a = (107, 123, 136, 120, 134, 137, 102, 127, 128, 143, 110, 129, 132)
The 3rd largest entry is 136
The 1st entry is 107
The 3rd entry from the right -> 110
What is the 2nd entry from the left? 123
What is the 2nd entry from the right? 129
What is the first entry from the right? 132

A = [104, 108, 113, 119, 126, 132, 138, 143, 145, 146, 145]
Give the 1st entry from the left.
Answer: 104
Give the entry just left of the centre entry.
Answer: 126
Give the last entry.
Answer: 145
Give the second smallest entry.
Answer: 108
Give the entry just right of 138.
Answer: 143

M =
array([[134, 151, 131, 120],
       [134, 150, 131, 120]])
Indices start at 1.
What is the entry at row 1, column 3?
A: 131
The entry in the bottom-right corner: 120

x =
array([[131, 115, 118, 123, 145, 135, 128],
       [127, 128, 120, 143, 144, 115, 126],
       [122, 124, 130, 128, 134, 105, 128],
       [138, 132, 119, 144, 125, 126, 143],
       [121, 142, 121, 122, 137, 139, 131]])
The entry directly below the centre entry is 144
Give the bottom-right entry.
A: 131
Give the entry just left of 119.
A: 132
The bottom entry of the column that holds the largest entry is 137
Give the top-left entry.
A: 131
Give the entry directly above the smallest entry.
A: 115
Give the 4th-last entry, reading row by row.
A: 122
Give the entry in the bottom-left corner.
A: 121
Give the entry just left of the largest entry.
A: 123
Give the top entry of the column that holds the largest entry.
A: 145
The centre entry is 128
The top-right entry -> 128
The entry just right of the centre entry -> 134
The third entry, reading row by row is 118
The entry just right of 127 -> 128
Give the first entry in the row that holds the smallest entry.
A: 122
The bottom entry of the column that holds the smallest entry -> 139

Read these off the table that follows.
1) The largest entry in the first column?
2) The second entry on the main diagonal?
3) The 2nd entry, reading row by row?
4) The first entry, reading row by row?
5) The bottom-right entry?
6) The third entry on the main diagonal?
7) The 5th entry, reading row by row?
[[116 131 127 125 152 139]
 [121 131 138 135 152 140]
 [126 129 116 115 152 137]]
1) 126
2) 131
3) 131
4) 116
5) 137
6) 116
7) 152

m =
[[135 125 114 124 133 122 129 123 132 139 128 129 134 108]
 [120 140 138 121 141 128 130 132 121 116 125 121 125 112]
 [127 132 125 129 123 124 126 130 130 127 128 133 126 125]
 [124 148 135 134 116 126 121 123 126 116 146 143 114 107]
 [126 129 137 132 119 122 131 119 115 117 127 124 132 138]
 [120 129 126 121 138 129 131 128 123 130 127 120 131 131]
 [128 133 153 125 120 144 131 119 115 121 145 120 114 124]
 [130 132 127 129 117 126 125 129 128 129 133 134 125 122]
 [120 134 124 124 138 126 133 129 135 130 136 130 128 118]
 [130 145 138 133 139 130 134 128 134 121 137 124 129 120]
 [134 141 134 135 143 144 121 136 134 141 133 134 119 110]
 [126 125 127 130 116 131 126 134 124 129 125 126 124 141]
 [129 131 114 121 130 122 130 119 127 140 132 130 133 107]]
Rows and columns are numbered from 1.
Read off the entry at row 1, column 1.
A: 135
Read off the entry in row 2 and column 1.
A: 120
The entry at row 1, column 2: 125
Read off the entry directly below the largest entry.
A: 127
The entry in the bottom-right corner -> 107
The top-right entry is 108
The entry at row 3, column 2: 132
Read off the entry at row 3, column 1.
A: 127
The top entry of the column that holds the largest entry -> 114
The entry in the bottom-left corner -> 129
Read off the largest entry.
A: 153
The bottom entry of the column that holds the largest entry: 114
Read off the entry just right of the largest entry.
A: 125
Read off the entry at row 3, column 3.
A: 125
The entry just left of the largest entry: 133
Read off the entry in row 2 and column 3.
A: 138

[[116 101 139 137 137]
 [116 101 140 137 138]
 [127 132 120 127 123]
 [118 102 139 137 136]
 [127 133 120 127 123]
 [118 104 138 136 136]
 [121 117 134 131 133]
 [117 102 139 137 137]
 [125 116 133 131 132]
 [120 111 136 134 132]
 [127 133 120 127 123]
 [118 103 138 137 136]
 [117 102 139 137 137]
 [118 102 139 137 136]]
What is the top-left entry?
Answer: 116
What is the 3rd entry, reading row by row?
Answer: 139
The entry in the bottom-left corner -> 118
The largest entry in the last column is 138
What is the 4th entry in reading order?
Answer: 137
The second-last entry, reading row by row -> 137
What is the top-right entry?
Answer: 137
What is the second entry in reading order?
Answer: 101
The first entry in the row that holds the largest entry -> 116
What is the 3rd-last entry, reading row by row?
Answer: 139
What is the entry directly below 125?
Answer: 120
The second entry on the diagonal from the top-right corner -> 137
The 4th entry from the end, reading row by row: 102
What is the entry in the bottom-right corner?
Answer: 136
The 3rd entry on the diagonal from the top-right corner: 120

[[129 121 143 121]
 [137 122 132 115]
 [126 139 138 120]
 [132 126 126 104]]
Rows and columns are numbered from 1.
Report the top-left entry.
Answer: 129
Report the bottom entry of the column that holds the smallest entry.
Answer: 104
Report the entry at row 1, column 2.
Answer: 121
The entry at row 1, column 3 -> 143
Report the entry in row 2 and column 1.
Answer: 137

Read these off the table that follows.
1) Which number is the fourth entry in reading order?
2) Which number is the entry just left of the smallest entry?
3) Which number is the entry just left of 117?
4) Which number is the entry just right of the smallest entry?
[[132, 134, 146, 151, 136, 111, 148, 127, 125, 129, 125, 143, 133, 114], [135, 122, 146, 143, 145, 122, 147, 131, 132, 129, 131, 151, 133, 104], [139, 133, 119, 123, 114, 124, 119, 142, 140, 137, 123, 103, 117, 136]]
1) 151
2) 123
3) 103
4) 117
